Where one turn sends some rows of the set: a few examples, then the rows asked
figon: [ 1.95, -2.07, -1.72, -0.29, -0.85,  0.81,  0.70, -1.66,  2.41, -1.73,
 -0.87,  2.20,  1.02]
sipap: [ 1.11, -2.22, -0.98,  1.84,  0.59, -0.14,  0.82, -1.79, -0.06, -0.84,
 -1.78,  1.04,  0.48]
kede: [ 1.93, -1.51, -0.92, -0.44, -0.04, -0.07,  1.10, -2.37,  2.35, -0.58,
  0.42,  2.21,  1.37]
govo: [ 0.50, -1.10,  1.18,  2.00, -0.54, -0.16, -0.31,  0.55,  0.61, -0.94,
 -0.84, -0.16,  1.19]
livi: [ 2.73, -1.16, -1.39,  0.23, -0.34,  0.46, -0.61, -2.57,  2.10, -1.43,
 -1.01,  0.54,  1.54]
Seke: [ 1.34, -2.04, -0.92,  1.97,  0.71, -0.26,  0.96, -1.86,  0.16, -1.31,
 -2.10,  0.80,  0.65]
vibu: [-0.29, -1.89,  0.80,  1.28, -0.57,  0.26,  0.08,  1.00,  0.87, -0.94,
 -0.73,  1.01,  0.33]
Tegas: [-0.06, -1.65,  0.51,  1.42, -0.25,  0.35, -0.78,  0.59, -0.11, -0.28,
 -0.02,  1.25,  0.69]
lutez: [ 0.59, -1.28,  0.79,  1.88, -0.13, -0.09, -1.30,  0.19, -0.19,  0.01,
 -0.22,  0.17,  1.02]
Tomag: [ 2.22, -1.76, -1.83, -0.19, -0.38,  0.72, -0.43, -2.43,  1.67, -0.82,
 -0.54,  1.87,  1.21]
pode: [ 1.12, -2.17, -0.86,  1.89,  0.43, -0.18,  1.41, -1.31,  0.35, -1.61,
 -1.98,  1.13,  0.52]
sas: [ 1.46, -0.60,  0.47, -0.65, -0.33, -1.56,  0.75, -0.06,  1.41, -2.95,
  0.84,  0.23,  1.65]
zok: [ 0.42, -1.28,  0.79,  1.68, -0.01,  0.03, -1.53, -0.14,  0.06, -0.13,
 -0.80, -0.17,  0.88]
ruguk: [ 0.38, -1.17,  1.04,  1.93, -0.56, -0.09, -0.24,  0.46,  0.97, -1.07,
 -1.10, -0.33,  0.82]
Sol: [ 1.05, -2.42, -1.07,  1.85,  0.56, -0.15,  1.13, -1.38,  0.11, -1.26,
 -1.83,  1.56,  0.39]
bisab: [ 1.82, -0.33,  0.42, -0.35,  0.18, -1.45, -0.65, -0.85,  0.58, -2.07,
  1.10, -0.39,  1.81]
bab: [ 2.57, -1.12, -1.03, -0.13,  0.31, -0.27,  0.43, -3.01,  2.08, -0.41,
  0.31,  1.44,  1.67]
zagap: [ 0.56, -1.33, -1.19, -0.46,  0.04, -0.91, -0.88, -0.15,  1.43, -2.56,
  1.71,  2.05,  1.62]
bola: [ 2.44, -1.30, -1.08,  0.27, -0.96,  0.25,  0.69, -1.87,  2.79, -2.15,
 -1.40,  0.85,  1.40]
Bipa: [-0.16, -1.86,  0.43,  1.31, -0.09,  0.61, -0.94,  0.43,  0.01, -0.07,
 -0.25,  1.20,  0.43]
fipi: [ 0.86, -1.34, -0.09, -1.15,  0.06, -0.92,  0.44,  0.07,  0.64, -2.16,
  1.69,  1.77,  1.16]
pul: [ 1.10, -0.67, -1.17,  0.05,  0.56, -1.04, -1.80, -0.91,  0.70, -1.86,
  1.54,  1.12,  2.04]
lume: [ 1.01, -0.54, -0.59,  0.14, -0.28, -1.29, -0.26,  0.05,  2.22, -3.45,
  1.00,  1.06,  2.03]
Mori: [ 1.48, -0.28, -0.50,  0.47,  0.23, -1.42, -1.44, -1.16,  1.66, -2.73,
  0.95,  0.08,  2.15]
vula: [ 0.03, -1.67,  1.01,  1.63, -0.67,  0.04,  0.09,  1.19,  0.59, -0.99,
 -0.55,  1.01,  0.70]
Nuru: [ 1.45, -0.96, -0.13, -1.19,  0.61, -1.02, -0.84, -1.05, -0.02, -1.39,
  1.75,  1.03,  1.49]
buti: [ 1.99, -1.15, -0.64, -0.21, -0.39, -0.20,  1.65, -2.09,  2.93, -1.27,
 -0.06,  1.75,  1.48]
gul: [ 2.49, -0.85, -0.57,  0.20, -0.06, -0.51,  1.11, -2.68,  2.62, -1.00,
 -0.12,  0.88,  1.73]

bab moves to gul
Tomag moves to livi
Now these:
lume moves to zagap
ruguk moves to vibu
Nuru moves to bisab
lutez moves to govo

Where one turn sends some rows of the set: a few examples, then the rows asked
ran: [-0.40,  1.89, -0.73, -0.62,  2.08,  0.72,  0.48, -0.90,  0.41, -1.02,
  0.75, -0.85, -0.17]
moba: [ 0.16, -0.33, -0.07,  1.75, -0.73, -0.83,  0.31, -1.37,  0.83, -1.51,
  0.13, -1.92, -0.57]
sebo: [-0.17,  1.14, -0.92, -0.76, -1.08,  1.34, -0.21, -1.06, -0.46, -0.84,
 -0.34, -1.97, -0.72]
tili: [-0.40,  0.04, -0.62, -1.00,  0.02, -0.42, -1.22, -2.76, -0.07,  0.10,
 -0.61, -1.99,  0.84]
pag: [-0.82, -0.38,  0.56, -0.48, -0.83,  0.61, -0.37, -0.78,  0.18,  0.25,
 -0.59,  0.64,  1.65]
tibi: [-0.26, -0.01, -0.80, -0.79, -0.57, -1.14, -0.42, -2.58,  0.15,  0.09,
 -0.94, -1.85,  1.29]
lek: [ 0.47, -1.14, -1.10,  0.17,  0.08, -2.06,  1.33,  0.88,  0.42, -0.63,
  0.63, -0.51, -0.10]
febus: [ 0.84, -1.12, -0.68,  0.58,  0.71, -1.97,  1.08,  0.18,  1.01, -1.13,
  0.56, -0.18, -0.59]
Dipo: [-0.16,  1.04, -1.02, -1.10,  1.62,  0.96,  0.25, -0.12, -0.92, -1.55,
  1.05, -0.62, -0.94]
Mov: [-0.94,  0.88, -1.51, -1.33,  1.72,  0.91, -0.96, -1.23, -0.71, -0.63,
  0.98, -0.40, -0.21]
pon: [-0.81, -0.38,  0.13,  1.25, -1.10, -1.02,  0.51, -1.62,  1.14, -0.66,
  0.76, -2.17, -0.06]
fekat: [-0.57, -1.28,  0.54, -0.92,  0.50, -0.30, -0.71, -0.62, -0.04,  0.62,
 -0.86,  0.86,  0.93]
nogaf: [ 0.46, -1.23, -0.63,  0.50,  0.03, -1.48,  1.81,  0.32,  0.46, -1.15,
  1.11, -0.05, -0.55]
ruzu: [-0.96, -1.16,  0.42, -0.98,  0.65,  0.09, -0.27, -0.13, -0.73,  1.00,
 -0.25,  0.04,  1.35]
Ripu: [-0.36,  0.02, -0.22,  1.29, -0.82, -0.48,  1.16, -1.73,  0.63, -1.24,
  0.98, -2.33,  0.05]
rokal: [-0.93, -1.77,  0.61, -0.17, -0.33, -0.76, -0.66, -0.89,  0.23,  1.05,
  0.40, -0.29,  1.10]
Gulek: [ 0.77, -0.62, -1.48,  0.27, -0.18, -1.36,  0.63,  0.49,  0.69, -1.10,
  1.42, -1.09, -1.40]
vot: [ 0.62, -1.24, -0.56,  0.51, -0.11, -2.16,  1.23,  0.18,  0.56, -1.22,
  0.97, -0.58, -0.12]
Zofek: [-0.51,  0.93, -0.86, -0.76,  1.99,  1.13,  0.10, -0.38, -0.33, -1.44,
  0.69,  0.22, -0.86]
teba: [-1.11, -0.77,  0.52, -1.38,  0.40, -0.49, -0.73, -0.76, -0.46,  0.83,
 -0.54,  0.18,  1.42]
val: [-0.08,  1.39, -0.89, -0.22,  0.01,  0.95, -0.93, -1.29, -0.21, -1.49,
 -0.78, -1.74, -1.18]
vepum: [-0.05,  0.66, -1.18, -1.52,  1.66,  1.08,  0.48, -0.23, -0.93, -0.90,
  0.61, -0.13, -0.91]
rete: [-0.75, -0.09, -0.11,  0.09, -0.17, -0.84, -1.23, -2.55,  0.30, -0.21,
 -1.42, -1.23,  0.99]
Numeb: [ 2.16, -0.90, -0.90,  0.21, -0.14, -1.52,  0.91, -0.21,  0.81, -1.03,
  0.14, -1.01, -0.02]
rotab: [-1.05, -1.06,  0.32, -1.30,  0.67, -0.81,  0.06, -0.93, -0.05,  0.98,
 -0.45,  0.49,  1.31]
zap: [ 0.06,  0.90, -1.44, -0.31, -1.19,  0.93, -0.50, -1.12, -0.13, -1.55,
  0.20, -1.85, -1.26]
fusek: [-0.39,  0.63, -1.56, -0.78,  1.92,  0.79,  0.57, -0.17, -1.08, -1.40,
  1.24, -0.18, -0.22]

pag moves to ran
lek moves to ruzu
rokal moves to Mov
Now these:
fekat moves to Zofek
Dipo moves to vot
vepum moves to nogaf
Ripu moves to tibi
moba moves to rete
pon moves to tili

